In the data rows, the value 128 means zero.
Here is a table of points, one per row:
102 187 162 166 62 30 162 115 141 133 97 122 90 138 78 192 116 122 142 86 129 88 83 94 135 64 67 111 97 156 129 122
99 166 139 94 96 114 105 149 130 76 64 205 202 159 102 159 133 129 94 169 124 86 121 104 141 145 118 84 109 86 164 47
107 109 104 105 69 187 104 52 128 126 155 82 116 190 126 119 186 114 83 54 80 108 169 154 66 93 196 95 178 145 180 136
99 148 152 147 119 100 128 119 166 124 255 182 37 89 111 171 135 116 116 115 57 144 215 29 111 138 171 153 56 74 119 92
135 134 178 168 101 198 156 107 129 86 194 205 90 155 108 121 97 127 125 87 174 129 131 121 114 114 120 153 67 104 105 117
163 132 142 118 53 141 155 151 99 143 72 126 151 163 113 121 175 111 214 192 87 121 223 178 112 107 97 144 133 100 130 128
170 170 160 132 139 175 145 141 95 114 205 127 131 92 95 151 92 68 164 164 126 142 125 105 88 74 99 150 101 110 154 113
190 52 104 80 89 53 108 87 160 144 80 144 120 89 185 198 97 171 176 108 142 84 180 133 53 152 112 126 172 152 90 136
163 135 115 100 35 226 129 161 165 122 110 149 98 105 114 137 130 100 115 131 74 158 100 85 181 159 73 164 188 62 86 30
127 170 113 171 104 113 130 119 109 91 219 140 98 79 88 172 102 138 66 72 69 126 180 166 128 170 124 106 143 85 127 70
119 125 154 143 52 110 137 113 131 69 153 128 127 143 173 156 122 156 85 198 119 199 143 118 156 160 130 111 152 155 102 164
196 114 165 105 42 143 103 169 127 96 40 155 168 103 128 155 136 47 95 177 112 124 175 133 184 198 145 118 119 51 139 156
170 148 95 121 86 144 123 201 149 115 125 154 100 111 155 100 139 161 53 47 132 47 198 89 146 90 77 154 162 93 126 26
57 164 163 121 127 133 203 142 133 117 194 201 164 148 152 152 63 138 133 103 93 39 104 150 54 91 156 150 137 100 124 76
104 151 115 125 116 85 142 152 169 86 200 174 83 151 142 118 123 103 83 126 89 169 81 114 82 113 188 173 120 109 204 139
130 134 180 116 96 140 154 162 169 95 194 99 150 65 170 146 207 70 136 48 144 119 75 140 92 129 179 76 104 152 138 88
160 152 126 156 126 51 97 73 72 123 179 132 210 174 145 194 136 64 178 138 83 193 204 131 184 123 169 124 135 122 150 96
163 98 123 85 103 174 105 110 106 81 210 207 104 161 122 165 138 128 103 216 104 45 106 111 114 128 74 169 118 159 128 39
117 179 98 201 50 113 141 107 127 106 164 90 172 117 102 130 94 109 138 151 162 92 157 77 81 126 141 99 152 177 158 127
126 176 122 11 121 150 135 174 140 124 156 173 142 68 133 150 100 74 128 66 183 126 143 190 211 102 185 159 109 90 58 156
195 187 113 88 54 90 85 101 160 78 109 197 76 159 110 147 175 56 153 51 72 122 173 59 127 165 95 140 158 115 113 170
104 132 114 141 111 225 70 94 139 85 75 109 128 147 135 169 207 115 128 133 154 128 174 84 144 153 181 149 124 140 116 90
152 156 173 53 136 69 111 102 168 126 143 120 67 147 89 96 101 96 91 120 172 73 143 148 161 103 137 116 172 113 94 29
0 137 127 137 144 212 145 136 184 119 119 139 231 118 131 178 202 120 151 155 110 159 154 107 190 225 63 129 122 175 188 121
156 139 171 148 93 169 152 107 187 130 166 130 164 157 106 189 155 161 67 144 110 119 133 101 121 95 196 123 157 125 137 111
87 156 122 127 77 101 103 164 164 127 172 70 29 154 88 179 185 87 174 128 79 133 147 67 49 142 56 121 77 86 101 151
114 180 160 247 81 153 98 191 150 120 147 192 120 156 98 197 150 40 152 76 134 75 160 110 26 255 155 197 118 188 101 51
137 185 91 172 98 192 112 118 147 135 185 108 106 148 127 182 149 76 127 220 182 85 221 88 111 149 83 113 146 116 168 159
43 155 120 129 77 166 137 158 160 104 104 126 229 154 83 155 204 34 137 108 157 145 146 77 104 0 129 183 99 116 78 37
138 148 113 90 90 156 177 115 186 132 155 131 123 146 105 132 150 137 154 126 130 104 123 143 123 201 95 115 58 115 203 123
28 131 152 219 121 194 126 80 129 93 68 215 121 45 128 180 165 118 123 98 122 69 143 159 88 48 114 157 99 89 112 94
139 117 166 79 82 148 138 112 108 127 255 152 121 115 103 148 106 143 104 138 128 76 148 67 97 122 133 169 161 14 166 72
111 215 79 131 139 169 125 101 160 137 209 158 213 187 123 156 183 95 144 132 84 101 61 121 118 65 161 130 164 117 137 126
149 175 133 162 136 122 102 133 177 103 129 158 156 110 88 95 218 84 178 139 82 22 192 119 131 134 120 101 147 158 132 108
73 192 88 115 102 103 143 148 127 144 255 82 96 125 180 134 138 174 173 169 144 95 127 136 132 89 169 87 156 115 118 26
45 188 107 76 149 113 77 137 169 73 140 181 121 88 116 153 80 39 125 144 129 123 84 126 106 121 93 91 156 150 159 128
150 228 89 134 95 72 117 190 177 175 220 126 218 143 137 168 144 92 38 143 104 118 175 118 118 162 132 137 93 171 78 77
128 63 99 136 96 165 75 149 102 102 136 143 188 126 141 101 51 178 152 96 67 119 115 96 149 132 76 210 87 165 146 77
112 102 157 194 130 78 152 121 157 110 203 104 202 160 132 186 192 130 109 124 122 160 169 139 115 114 99 130 86 149 112 81
174 202 121 225 113 156 131 95 176 97 95 232 100 106 132 130 154 90 138 171 82 162 118 134 98 39 119 126 87 90 144 43
108 180 119 90 125 95 179 84 101 73 53 132 210 157 98 165 117 106 97 125 136 84 171 126 106 159 135 150 175 198 132 133
96 120 144 125 125 145 148 85 165 116 135 170 109 142 198 173 141 40 100 90 114 102 125 168 147 67 141 197 108 132 145 44
120 160 175 165 54 200 106 179 151 127 222 193 93 130 107 180 122 67 80 64 107 155 125 94 100 128 126 95 170 158 90 27
191 145 113 93 92 65 149 87 168 188 145 74 196 93 122 123 146 115 125 94 111 152 90 93 77 134 107 184 97 70 120 116
93 87 81 108 74 147 137 135 148 84 177 131 209 59 126 160 131 111 146 0 72 101 198 164 138 171 125 130 119 94 153 65
95 187 134 162 98 140 169 88 110 126 109 101 211 106 159 139 75 73 125 40 55 160 138 109 115 133 144 163 176 103 153 93
35 59 121 150 47 107 158 94 119 76 187 179 153 130 138 152 92 73 113 101 158 90 173 57 196 109 165 136 57 169 139 53
16 150 160 148 77 155 100 171 140 93 134 131 94 172 106 145 107 128 37 66 131 100 111 172 122 187 101 133 63 97 167 99
152 124 143 145 110 251 134 116 124 93 129 132 160 87 112 131 167 110 71 45 166 94 90 55 168 161 161 161 177 146 119 128
176 92 122 50 161 77 108 138 112 133 168 126 104 157 99 112 165 105 76 148 63 97 122 101 76 112 138 108 102 110 93 82
128 134 113 165 115 131 156 81 174 153 169 131 189 138 136 131 54 154 60 86 145 142 127 141 95 119 156 151 179 122 143 91
175 123 116 131 157 127 111 161 139 121 69 146 87 135 76 180 125 78 179 117 144 107 200 133 174 88 96 26 133 161 169 104
179 84 117 108 143 154 162 152 145 109 125 79 139 144 143 162 57 185 146 112 125 122 186 78 144 206 160 108 120 112 113 117
171 85 118 120 121 70 170 162 144 70 196 160 244 150 156 213 162 118 76 104 106 66 113 79 76 131 153 138 114 168 161 95
80 207 122 103 99 130 145 77 101 203 132 237 123 78 54 161 180 99 115 127 163 156 161 154 120 255 182 155 120 124 153 42
206 146 159 120 122 137 86 110 174 80 101 156 150 116 148 102 91 77 158 151 142 45 220 121 147 217 84 82 148 86 91 105
172 155 132 215 99 84 157 173 148 135 116 145 102 241 109 150 108 50 133 153 128 51 143 89 169 196 112 111 96 123 102 108
44 135 184 98 77 78 120 129 145 127 178 141 128 171 143 133 173 73 79 139 155 163 116 77 47 170 120 140 144 106 133 135
88 164 118 143 125 130 172 140 129 24 132 91 74 149 108 177 163 62 96 171 122 113 147 91 96 166 120 180 70 99 176 44
109 186 121 132 73 185 135 111 184 124 135 105 143 110 156 191 93 60 87 106 169 172 160 54 80 114 122 79 45 96 187 91
98 77 130 118 161 143 104 107 197 139 0 99 176 121 80 112 53 124 146 145 48 109 188 120 126 144 159 95 137 149 118 49
84 169 150 208 136 24 129 148 159 119 113 96 93 112 117 102 108 55 104 184 61 28 141 63 168 219 98 204 139 153 138 118
71 197 86 98 75 149 142 124 154 79 167 123 163 133 158 138 54 126 114 211 70 108 157 129 79 103 238 101 117 134 100 118
122 140 31 159 86 164 178 92 138 155 110 203 58 187 139 129 154 89 40 107 119 108 142 55 136 179 78 125 129 127 104 132
72 101 97 239 116 180 131 174 126 166 133 179 153 115 110 95 153 141 97 55 160 164 123 109 156 111 178 75 115 174 159 81
Along one direction, these points spread out more than along any other. Take the direction at right angles to it along which they spread out most. Go by this last direction. Where along it does each point below lie, from 0 to 99? The average is 50, and the first point in the table lies past the average. One standard deviation of the points above along it is 16.
188 108 119 106 71 177 81 125 152 138 139 133 89 65 135 144 86 58 102 145 89 82 214 107 175 148 116 198 117 222 138 135 49
134 167 102 113 101 129 132 74 130 87 1 178 166 79 150 145 203 71 169 114 128 83 157 115 110 140 71 84 66 116 153 45 29
142 82 122 75 62 101 126 109 190 104 169 194 225 199 146 125 71 198 212 79 192 133 194 128 86 168 125 136 126 175 114 93 36
95 172 210 110 71 135 162 56 125 131 213 122 117 109 123 111 156 87 134 181 95 104 146 118 133 151 62 132 107 168 115 93 66
194 76 111 155 67 106 158 135 167 135 146 183 122 79 64 152 159 98 74 251 142 114 85 154 116 132 108 157 126 162 156 83 61
217 177 99 132 89 66 128 74 182 74 191 120 188 201 85 141 124 184 119 86 107 124 194 74 165 127 96 195 116 148 147 131 60
150 54 109 66 99 184 147 138 126 120 138 206 190 142 127 185 76 64 130 142 97 130 178 120 71 166 65 69 189 186 136 93 36
148 197 149 113 132 177 149 184 91 162 135 132 236 114 165 133 122 208 73 131 108 84 158 102 57 22 83 147 133 142 150 140 37
67 69 77 176 124 116 163 166 186 102 205 127 162 144 168 155 154 90 176 126 124 131 166 167 120 131 121 168 239 86 176 129 44
95 223 139 148 98 123 94 123 139 79 152 139 114 73 90 121 162 143 102 114 127 188 166 164 95 137 141 122 83 145 151 83 50
